One hidden turn or mirror swaps the rows below in pairs. Which row is each named row swapped with?
The rows were stretched afterwards, more along some directions than others.
j433: [ 11,  -6,   9,   1,  -2,   5,  -1,  -1,  -4,   0,  17, -14, -16,  -7,  -6,
  -1]
j597: [-18,  17, -19,  11,  -9,  -8,  -2,  -3,  -6, -12, -10,  -6,  23,  20,  -5,
  19]
j27: [-13,  -8, -20,   7,   1, -33,   1,   7, -12,  21,   1,  -7,  12,   9,  18,
 -13]
j403: [-19,   0, -25,  11,  -9, -33, -15,   4, -13,  24,  -1,  -3,  12,  10,   4,
   6]
j763: [-23, -18, -11,   4,  -2,   2,   3,   5, -11,  19,   7,  18, -23,   6,  16,
  18]
j966: [ 19,  13,  18,   2,  -8,  12,  -9, -20,  -2, -16,  -7, -17,   9,  -5, -14,
   3]
j804: [  4,  16, -21,  23, -16, -21, -26, -10, -19,  -5,  -4, -37,  22,  16,  -2,
   0]
j8: [ 17,  14,   9,  11,  -2,  17, -17,  -6,   0, -19,  11,   0, -28, -17,   5,
  -3]
j917: [ -7, -15,   3,   5,  14, -18,  30,   3,  -2,  -4,  -8,   7,  -4,  -1,   3,
  -6]
j764: [-13, -25,  -5,   4,  12, -27,  16,  17,  -1,   6, -15,  12,  14,   9,   7,
 -10]
j49: [-15,  20,  -8,   1,   5,  -7, -12, -13,  -5,  -2,   3,  -9,  12,   7, -18,
   2]
j337: [ -7,   0, -16,  -5,   2, -18,   9,  12, -12,  -6,   8,   6,  18,   7, -10,
  -3]
j24: [ -5,   7, -11,  29, -15, -15, -10,  -7, -19,  19,   4,  -6,  15,  -5,  17,
 -14]
j623: [ -3, -14,  20,  -6,  11,  -3,  17,  17,   2,  -2, -20,   8,   4, -12,   9,
 -13]
j104: [-36, -12,  -1,  10,  -5,  -5,  28,  13,   5,  18,  10,  31, -14,  -5,   5,
  14]
j341: [  2,  -4,   4,   1,   4,  12,  12, -16,   8, -16,  -9,  11,  -9,  -2, -11,
   8]
j977: [-16,  20,  -4,  17, -14,  16,   7, -11, -19,  -2,  -1, -10,  10,   6, -11,
  34]
j674: [-16,  -4, -15,  -6,   9,  10, -13,  -2,   9,   9,   0,  -7,  28,   1, -12,
 -10]
j40: [ -4, -23,   2,  -9,  21,   0,   3,  -3,   8,  10,  -2,  23, -17,  -4,   6,
 -16]
j766: [  2,   2,   7,  -2, -12,  15,   6,  -1,   8, -15,  10,   3,  -7, -13,  -8,
  14]
j814: [ -9,  -8,   0,  -8,  16,  -8,   9,  -4,  13, -20, -10,  15,   2,  -1, -23,
  -2]
j387: [-24,   4,   9,  -8,  -1, -22,  23,  -2,  -5,   2, -24,   6,  25,   8,  -9,
  11]
j163: [  7, -13,  19,   0,   2, -25,  20,   6, -10,   7, -22,  -3,  16,   2,  10,
  -5]
j909: [-45, -10, -16,   3,  -5, -20,   8,  12,  -6,  10, -12,  13,  26,  19, -12,
  16]
j801: [ -5,  -3,   0,   5,   2, -14,   2, -13,  -5, -21, -19, -10,   4,  17, -21,
   6]
j957: [  0,   4, -11, -18,   2, -15,  -2,  -2,  -3,  -2,   2,  12,   4,  -1,   9,
 -17]
j586: [-25,  12, -12,  -5,  -4, -15,   5,   3,  -7,  -6,   7,   4,  20,   5, -16,
   1]
j405: [ -6, -10, -14,   6,  -1,  -6, -21,  -5,  -8,   7,  -5,   7,  14,  18,  16,
 -16]
j581: [ -2,   7,  -5,  15,  -5,  23, -23,  -3,   8, -11,  26,   7, -31, -12,   3,
  -2]
j379: [  7, -29,   4,  -4,  17,  11, -10,   2,  14,   4,   5,  17, -13, -15,  16,
 -26]
j257: [-17, -22, -17,   9,  -8,  -2, -10,   0,   7,  19,   0,   6,   8,   3,  14,
   1]
j976: [ -8,   8,   4,  -4,   0, -21,  10,   0,   0, -20, -16,   0,   5,   9, -24,
  16]
j705: [-22,   6, -16,   2,  -2, -19,  26,  -8,  -3,   6, -15,  -3,  26,  24,  -5,
  18]
j617: [ -1, -11, -12,   4,  -2, -20, -23,   6,  -1,  20,   8,   6,   3,  -1,   7,
 -13]
j692: [-31,  -9, -15,   3, -20, -10,  -6,   9,  -2,  11,  14,  18, -25,   2,  22,
  22]
j942: [ -1, -11,  -1,  -4,  16, -15,   8,   7, -12,  11,   9,   1,   3,   6,  13,
 -22]
j846: [ -2,  -3,  -3,   3,   3, -17,  20,  10,  -7, -11,  -5,  -9,  -9,   6,  -6,
  15]
j153: [-18, -17, -12, -14,   4,  -7, -11,  24,   6,  -1,  16,  26,  -7,  -8,  10,
 -22]
j774: [-27,   6, -25,  20, -17,   0,   1,  -1, -10,  -5,   7,  -4,  21,  13,   6,
  17]
j169: [ -6,  -2, -17,   6,  -5,   0, -21,  -4,  -5,   8,   3,  -3,  12,  19,  18,
  -9]
j892: [ -2, -11,  19,  10,  -7,   5,  16,  -1,  -3,  15, -17,  11,   2, -10,  17,
   4]
j268: [ 15,  19,  22,   9,  -1,   9,  12, -17, -13,  -7, -15, -18,  20,  -4, -12,
   2]
j278: [ 14,   4, -13,  -5,   8,  -7, -11,  -1,   1, -13,   8,  -5,  18,   1, -13,
 -15]
j421: [-27, -21, -13,  12,  -8, -13,  -1,  17,  -1,   8,  15,  28, -31,   6,  19,
   9]

Swapped with j153: j804
Swapped with j586: j27
Swapped with j976: j764
Swapped with j24: j957
Swapped with j421: j597

